In the rows, zero is written as 128.
Each path below is one point turned by a fixed rotation once a step. After each direction that follows a path, write how fast that rotation turns it, in degrees per step (0 if it stays still).
Each turn is a multiple of 5 degrees from 10 to 175, or 0.
Each row of a path follows its step; steps can be skipped.

step 5: [120 133 128 120 117 139 139 121 128 126 133 122 124 131 129 117 130 126
 126 131 121 132 135 135 123 133 130 128 123 127 136 134 115 133 132 122
 117 138 135 132 127 121 127 123 132 125 135 130 121 138 118 132 134 124
 134]
step 6: [134 135 128 126 118 120 128 118 129 133 124 131 119 113 124 130 125 125
 116 128 119 128 116 126 124 135 128 124 123 131 131 135 117 132 134 123
 114 130 123 119 122 128 118 129 129 124 125 129 131 130 127 131 122 121
 120]
step 15: [132 132 132 133 135 121 132 132 122 125 120 124 125 133 137 131 122 132
 136 134 132 135 128 121 125 138 133 136 137 127 126 134 116 131 135 128
 130 127 138 133 118 112 124 133 123 128 133 123 139 139 126 126 128 126
 139]
step 21: [126 132 133 123 130 125 126 118 124 129 125 135 126 136 123 134 132 134
 134 121 133 135 136 119 142 119 139 132 120 135 118 127 126 118 137 135
 135 133 123 126 136 124 128 139 119 129 126 132 118 125 129 119 132 133
 126]
step 28: [136 132 115 126 134 125 127 141 117 125 124 124 131 130 134 130 122 122
 129 125 133 120 122 114 134 124 124 131 118 119 131 131 124 125 122 120
 120 118 129 131 132 125 133 121 136 124 121 126 119 128 126 123 119 131
 118]
step 32: [123 121 116 132 126 125 128 134 126 137 136 142 137 133 138 130 133 138
 134 129 122 131 134 122 129 127 125 128 130 130 122 139 119 134 117 128
 132 131 120 120 138 135 128 134 138 124 132 119 131 133 129 128 128 131
 118]
step 33: [134 134 129 127 132 123 127 130 128 123 123 118 131 128 131 125 129 123
 139 136 133 128 138 119 119 127 125 122 137 122 131 134 123 131 130 125
 148 125 124 121 126 134 122 136 140 130 141 128 128 134 130 137 136 131
 123]
step 34: [125 135 121 140 118 125 123 129 120 119 120 123 119 126 135 131 135 137
 131 131 136 129 122 125 134 133 132 114 131 127 134 125 122 127 123 125
 129 126 134 137 123 130 130 139 131 130 130 137 127 120 121 136 143 127
 134]
step 43: [122 124 126 122 122 126 110 122 130 135 130 128 132 110 129 128 125 124
 136 126 133 138 126 137 124 137 129 122 134 131 133 133 124 128 131 139
 134 123 122 133 124 126 124 132 122 122 123 124 125 133 133 132 127 138
 118]
Directions:
[130 129 128 125 128 129 127 125 124 123 127 128 127 128 129 126 128 128
 126 128 129 128 128 128 129 128 126 126 128 128 129 130 123 126 131 132
 129 127 126 128 126 125 128 128 125 127 127 127 125 128 127 127 130 130
 130] => 115
[130 125 129 129 130 134 127 131 129 131 128 128 128 130 131 128 127 129
 126 127 130 128 130 126 127 130 126 128 125 128 128 128 128 129 128 130
 130 129 127 129 130 127 126 127 129 129 125 128 127 130 125 130 127 130
 127] => 90
[131 125 128 126 129 123 127 131 127 129 129 127 126 125 128 127 128 131
 123 129 131 128 130 127 128 128 129 127 131 127 129 126 129 130 128 126
 125 128 129 126 129 126 128 129 129 129 128 129 126 126 127 128 127 129
 129] => 130
[128 132 126 128 128 129 126 128 125 130 127 126 126 132 129 126 124 129
 128 125 129 126 129 128 126 126 129 127 125 130 131 128 128 128 128 124
 128 129 129 129 126 126 129 127 127 130 131 131 127 126 128 130 128 128
 128] => 60
[130 126 128 134 130 127 130 130 128 126 127 129 129 130 131 129 127 130
 130 127 130 130 127 129 127 128 125 128 132 128 128 130 126 128 127 126
 128 128 126 125 127 130 131 129 129 129 129 130 129 127 130 128 129 130
 131] => 20
[130 126 128 127 128 129 127 127 128 130 129 129 128 126 128 132 130 128
 127 127 125 130 129 131 127 122 126 128 128 127 130 130 127 129 127 130
 125 127 128 132 129 127 129 127 127 130 133 128 128 130 129 131 127 129
 129] => 55

step 1: [137 133 132 119 124 125 133 125 129 128 131 138 141 133 112 125 133 108
 137 153 133 126 125 133 125 129 125 131 122 135 133 127 126 125 133 133
 127 128 139 131 120 130 125 127 133 131 131 133 131 120 130 120 134 131
 127]
step 9: [132 133 127 130 136 122 135 128 119 127 137 132 136 132 126 122 126 117
 143 140 134 131 122 134 112 129 132 135 135 133 124 130 122 135 121 142
 132 127 133 129 125 122 127 136 120 125 126 136 129 134 122 118 138 122
 144]
step 16: [131 136 126 127 128 126 127 130 125 122 133 128 136 118 123 115 137 124
 138 131 130 117 120 125 131 136 123 128 134 142 129 138 130 140 132 144
 134 140 130 129 132 126 120 128 147 121 132 124 137 128 137 128 131 127
 118]
step 28: [129 127 128 129 117 122 128 125 112 125 132 143 134 123 127 123 134 123
 135 139 132 123 115 131 133 141 113 137 130 141 128 129 127 129 135 129
 142 134 133 121 127 120 122 136 132 117 126 131 123 129 122 120 130 124
 125]
step 30: [123 133 124 129 139 114 137 129 110 126 138 124 135 131 124 129 130 123
 128 139 128 114 127 137 119 125 127 121 134 138 126 129 139 136 128 132
 130 126 136 133 136 125 138 119 137 121 122 139 126 123 117 128 127 124
 132]
step 35: [131 128 146 126 135 131 112 133 118 129 126 131 131 127 135 118 128 134
 137 146 131 132 127 138 113 130 129 121 131 137 123 129 137 133 126 134
 125 134 126 133 135 132 127 128 137 121 126 139 138 130 128 119 130 128
 119]
step 40: [132 122 128 129 122 124 134 126 108 123 134 126 128 126 125 125 123 122
 135 143 137 143 123 143 123 133 119 134 136 135 129 125 128 126 127 135
 138 122 127 125 123 128 115 121 135 118 135 139 130 123 136 122 131 125
 136]
step 41: [137 138 131 124 130 123 126 127 115 134 125 133 129 130 113 122 123 113
 141 148 129 129 133 133 119 133 129 134 135 122 130 126 121 130 128 144
 129 117 137 127 124 124 123 131 132 132 127 135 130 127 123 123 139 128
 135]
step 42: [140 133 122 137 123 120 132 127 121 136 130 123 139 127 124 130 132 120
 136 148 133 122 131 134 117 128 132 133 130 137 134 118 133 134 139 145
 132 130 142 131 138 130 129 123 127 126 120 122 131 123 119 132 128 134
 129]
Directions:
[130 131 128 127 127 128 129 127 129 132 127 128 129 128 126 128 124 127
 126 127 125 127 127 128 128 126 124 128 130 127 126 130 129 128 124 128
 129 129 126 128 127 130 127 128 128 131 127 127 129 126 127 129 130 123
 127] => 155
[129 128 129 128 130 129 127 123 128 129 130 129 128 126 131 129 125 126
 131 129 129 131 129 130 130 128 127 130 129 128 129 131 126 127 128 127
 125 125 129 127 128 128 127 133 127 129 127 129 127 127 127 127 126 128
 130] => 80
[132 127 127 129 127 128 127 126 126 127 128 128 127 127 127 129 129 132
 128 130 127 127 131 128 128 126 129 129 128 127 125 128 130 131 128 123
 127 132 129 127 132 132 128 129 127 128 127 132 129 128 129 131 128 128
 128] => 90
[131 131 127 130 128 124 129 128 131 127 126 130 129 128 127 126 128 126
 126 126 130 126 129 130 129 130 130 127 127 126 129 126 129 128 130 128
 126 126 130 126 130 130 127 130 128 127 128 125 128 126 133 126 128 128
 125] => 70
[129 130 127 128 128 126 126 127 128 129 125 129 127 131 131 132 129 129
 127 129 129 124 127 129 128 122 129 129 127 130 128 128 125 130 129 130
 128 124 127 132 128 130 130 127 127 129 127 130 128 128 127 128 127 129
 127] => 90
[129 126 128 132 126 126 127 126 129 129 128 128 125 127 130 127 128 130
 125 128 126 132 125 132 127 128 128 129 126 128 127 125 127 126 127 130
 129 129 126 126 127 128 125 128 128 127 127 129 127 131 130 128 127 124
 131] => 125

step 0: [132 129 135 133 148 128 148 131 129 128 122 137 124 130 132 123 122 134
 124 126 132 130 117 133 130 133 128 134 129 129 132 125 147 126 131 124
 126 122 125 126 130 124 133 117 145 131 127 128 131 137 126 133 125 127
 120]
step 1: [128 129 129 139 117 127 123 119 136 121 131 129 129 127 129 121 120 125
 144 130 131 124 130 136 127 128 128 118 133 126 144 129 119 119 119 124
 136 132 126 134 133 129 129 124 138 125 124 144 144 120 134 137 128 126
 129]
step 10: [129 130 124 124 138 126 131 121 129 116 117 131 128 134 138 122 141 130
 139 127 128 122 134 126 123 139 108 117 125 130 119 126 116 135 129 127
 134 122 122 122 125 134 141 129 130 131 140 133 130 125 131 134 123 125
 125]
step 15: [129 137 132 120 134 127 126 132 133 132 120 123 131 125 118 128 130 133
 134 136 126 128 128 128 123 133 112 127 131 134 126 116 126 129 129 137
 116 129 115 140 116 130 129 134 111 137 139 128 130 130 134 135 117 137
 129]
step 18: [131 128 131 140 124 130 138 137 140 129 118 126 121 128 124 125 127 132
 135 136 145 125 132 126 123 132 123 124 136 107 140 137 135 122 131 128
 125 120 137 122 132 128 139 130 134 138 134 129 129 125 125 133 128 131
 127]
step 28: [132 122 129 134 136 124 129 129 130 118 134 132 132 118 135 123 130 127
 140 130 120 123 131 135 115 119 121 111 139 131 126 130 125 136 125 112
 145 135 130 127 134 128 126 123 135 135 125 125 123 130 128 137 134 125
 134]
step 30: [128 135 136 129 123 134 126 119 140 135 118 139 125 121 127 119 129 118
 124 129 124 126 119 136 131 126 142 138 131 126 145 117 124 126 132 137
 129 119 131 114 130 126 133 131 134 131 134 123 127 136 123 127 125 124
 117]
step 32: [126 135 127 123 130 138 124 133 119 125 125 134 136 122 130 134 133 141
 118 120 126 131 139 121 135 131 112 130 125 125 126 123 125 142 142 122
 121 131 124 136 135 128 128 122 124 126 130 125 136 134 129 116 130 142
 120]
step 39: [130 131 143 134 124 136 127 123 126 123 120 137 133 117 130 126 133 132
 135 123 129 124 121 137 116 128 119 122 139 122 127 133 134 122 128 127
 132 132 128 130 129 133 133 133 127 116 124 139 124 142 117 113 138 119
 131]
Directions:
[126 129 127 126 130 126 126 129 126 128 127 130 130 126 127 126 131 130
 130 127 128 127 130 126 128 128 126 127 127 126 130 128 127 128 132 126
 130 130 128 129 129 124 126 130 125 130 128 128 129 126 127 129 125 128
 132] => 85
[126 129 129 127 129 125 129 131 126 123 129 128 130 129 130 127 130 129
 128 128 129 130 128 131 128 128 125 129 131 126 126 130 129 127 126 128
 129 126 129 127 130 128 129 124 128 128 131 126 127 128 128 124 128 131
 129] => 100
[133 129 126 127 128 123 127 127 128 125 130 132 127 130 128 131 127 127
 128 128 129 126 126 128 127 129 126 128 126 129 126 127 127 127 125 129
 130 128 126 128 128 128 125 131 131 129 128 126 129 127 127 129 125 128
 127] => 155
[130 129 130 128 130 127 126 128 129 125 126 129 129 127 126 129 124 129
 128 129 127 127 126 125 126 126 126 131 126 128 124 128 129 129 131 125
 128 127 128 128 128 127 128 125 128 126 130 133 127 126 129 129 130 127
 128] => 65
[131 130 129 127 129 128 125 122 126 131 127 128 129 128 128 126 128 126
 129 130 129 126 129 128 131 125 128 128 130 129 127 131 126 128 130 130
 129 128 126 130 131 129 130 127 131 129 129 127 127 129 126 125 128 127
 128] => 40
